In the data rows, 128 means zero.
Some points, each followed by its number:
[ 92 166  90 163 119  94 111 159  47  46 119 255 255 252 133 108 136  34
   0   0 129 158 171   0   0   0] 0
[100 146 207  83 150  82 140 151 115 115 118 164 171 149 118  99 116  94
  86  84 148 175 159  92  69  85] 1
[171 128  76 165 156 153 118 111 136 139 146 108  92 103 139 176 166 180
 181 181 111  75 103 154 173 157] 2
[141  87 146 120 100 166 123 114 137 141 128  98  99 116 117  93  96 127
 138 147 138 157 137 152 133 149] 3
[141 140  61 193 158 128 119 101 142 137 148 100  86 103 157 185 163 180
 181 183  92  47  87 164 175 161] 4
[118  95 156 124  93 118 121 123 134 126 126 127 136 126 107  78  94 121
 126 132 148 171 147 128 109 129] 5
[ 44 159 147  98 157  89 112 142  73  80 103 214 254 206 122  89 108  48
   9   0 140 185 171  36  39  45] 6
[115 157  80 187 128 132 182 171 166 160 136  57  15  52 148 217 189 172
 197 200  97  24  74 195 246 203] 7
[ 44 158 174  89 175  84 106 130  78  82 105 195 228 190 120  91 109  59
  30  18 147 185 172  60  58  67] 8
[114  95 115 149 111 139 143 118 162 167 123  64  64 116 123  79  66 105
 138 155 126 172 130 174 134 156] 9
[114  95 112 157 112 131 146 119 160 162 128  74  66 109 123  78  65 106
 138 154 127 162 130 171 131 159] 10
[175  88 154  69 113 204 104  99 123 131 134 121 131 135 127 120 116 135
 134 136 124 135 126 129 137 136] 11
[ 80 158 127 145 124  88 128 175  79  71 118 255 255 204 115 117 157  87
  44  17 166 185 173  23   7  13] 12
[126 138  68 187 153 135 133 116 146 149 139  78  59  95 156 193 160 169
 179 180  89  48  83 175 204 175] 13
[187  96 133  90 124 203 106  97 127 132 129 101 109 127 133 127 119 138
 146 153 126 132 125 149 153 154] 14
[ 45 157 151  95 160  84 119 137  78  84 107 208 243 203 131  89 104  48
  12   0 136 183 172  42  41  52] 15
[196 122  95 123 114 160 137 129 154 152 137 104  93 105 123 125 129 161
 178 183 138 137 126 153 136 144] 16
[ 64 162 122 128 137  86 119 148  67  66 111 246 255 215 128  94 116  41
   0   0 139 173 174  16  14  28] 17
[128 101 172  93 104 110 111 120 123 116 134 160 173 149 112  92 108 126
 114 112 146 158 144 106  97 110] 18
[145  88 148 117 102 170 119 109 138 140 122  98 102 123 121  98  98 129
 140 147 138 162 139 149 134 148] 19
[ 80 128 173 121 112  73 148 148 142 143 121 124 133 138 103  66  77  90
 102 110 146 192 150 117  81 103] 20
[117 151  64 188 148 133 107  91 134 141 150  97  87 111 164 217 179 185
 179 178  65  16  62 156 195 156] 21
[118 155  88 182 129 139 194 184 174 165 130  52   9  50 142 217 187 162
 186 192  91  19  66 191 254 207] 22
[ 44 159 176  85 174  86 108 129  79  92 109 194 228 197 127  92 100  59
  26  19 137 181 164  59  64  70] 23
[ 90 154 215  79 173  79 127 151 107 103 108 179 191 163 110  99 127 101
  89  84 168 198 170  89  68  75] 24
[130 124 184  79 112 100 124 133 109 104 116 154 157 136 119 105 128 118
 108 105 163 167 166 112  94 112] 25
[165 116 153  70  91 166 119 118 117 122 124 132 132 132 132 120 125 124
 123 122 138 146 142 128 119 127] 26
[117 151  61 197 149 124 106  90 131 130 151 102  90 108 169 219 184 188
 182 175  70   8  67 159 193 161] 27
New points follow, each followed by the numbers of its two nearest points above, nearest first.
[ 79 133 185 111 124  71 149 151 132 129 113 131 140 140 113  77  91  91
 100 103 154 193 159 118  77 103] 20 1
[189  96 132  97 129 195 107  99 124 129 126 105 104 119 132 123 118 140
 145 150 131 128 132 149 154 156] 14 11
[183  88 155  70 114 203 105 104 120 123 135 124 130 128 125 120 123 139
 135 135 129 127 130 130 143 142] 11 14
[169 130  76 159 116 142 154 134 166 162 132  77  54  90 123 113 113 151
 186 196 138 144 125 182 140 159] 16 10
[117 151  74 179 145 129 139 133 135 134 136  90  65  84 146 206 182 164
 165 161  96  25  79 167 229 189] 13 21
[ 80 118 151 132 103  89 145 143 147 149 110 103 113 135 106  71  74  90
 114 126 145 202 149 140  94 116] 20 5
[104 151 188  86 167  87 112 142  92  87 112 202 223 168 111 110 149 116
  89  78 168 182 171  75  62  70] 24 1
[200 122 114 104 101 151 135 140 150 144 139 128 113 106 110 116 131 159
 171 173 147 140 129 134 121 129] 16 14
[ 91 118 177 113 107  83 138 142 134 136 117 125 134 140 110  77  86  98
 110 115 151 193 152 122  90 109] 20 5
[ 71 134 144 154 110  66 159 152 156 151 116 108 113 125 108  53  62  82
 103 117 144 197 151 132  78 113] 20 5
[182 127  87 141 150 164 114 115 131 137 146 126 114 114 135 171 166 175
 176 175 116  82  99 141 162 142] 2 4
[ 85 137 203  92 132  70 140 149 126 120 116 150 162 144 108  82 102  98
  99  96 158 189 163 109  73  95] 1 20
[197 111 117 108 152 197  99  92 116 120 138 125 127 122 137 148 139 144
 133 133 113  82 110 132 165 151] 14 11
[184 124  78 149 153 163 124 117 142 149 146 105  89 107 136 168 153 168
 180 182 112  88  98 153 170 152] 2 4
[180 125  86 148 144 153 117 119 131 126 142 125 106  95 129 167 173 186
 185 176 138  89 116 147 168 155] 2 16
[205 123 108 110 106 151 131 129 142 130 137 134 118 103 112 126 147 171
 177 176 152 133 136 138 123 135] 16 14
[ 78 159 129 143 122  86 142 182  88  81 114 250 255 196 114 106 142  74
  36  16 162 189 176  24   1  15] 12 17
[ 76 157 152 121 145  83 131 170  90  83 114 235 254 184 111 107 147  90
  56  38 165 187 176  40  25  33] 12 6
[114 148  65 191 151 128 141 119 143 145 141  78  56  86 161 205 170 167
 172 175  85  25  78 173 218 184] 13 21
[118  93 158 121  89 125 124 126 137 140 125 119 127 132 103  77  90 118
 129 137 146 177 146 129 112 125] 5 3
[165 132  82 160 149 153 103 109 125 120 137 130 119 105 132 181 184 188
 180 179 127  74 108 145 173 151] 2 4
[190 126  92 133 142 162 105 109 129 126 147 137 126 111 128 165 170 186
 182 181 130  91 111 135 148 135] 2 16
[ 83 157 195  92 178  78 131 156 102  97 113 201 218 170 114  99 131  97
  76  66 159 188 169  71  46  64] 24 1
[ 75 133 144 150 112  68 162 153 155 150 118 106 110 127 106  56  60  80
 106 116 145 197 151 133  79 115] 20 5
[113 150  70 191 147 124 147 129 145 142 135  77  50  79 159 205 171 161
 168 169  82  19  76 179 229 192] 13 7
[156 117 174  59  94 154 116 121 114 120 127 146 152 140 124 121 125 120
 116 113 137 147 138 112 111 113] 26 18
[205 107 111  99 159 208  92  80 120 129 137 109 117 132 143 149 129 147
 145 143 104  98 109 139 161 148] 14 11
[ 89 116 178 111 107  86 135 139 133 130 114 126 134 139 110  78  93 101
 111 114 151 193 154 123  89 108] 20 5
[150 117 158  79  94 149 130 127 128 137 129 126 129 134 128 111 109 110
 116 113 128 146 134 124 113 125] 26 5
[105 167  83 167 116 101 113 171  43  40 134 255 255 255 132 116 141  15
   0   0 105 122 145   0   0   0] 0 17
[ 94 152 211  83 170  79 130 149 106  98 111 180 192 158 114 102 131 105
  93  84 166 189 173  86  64  79] 24 1
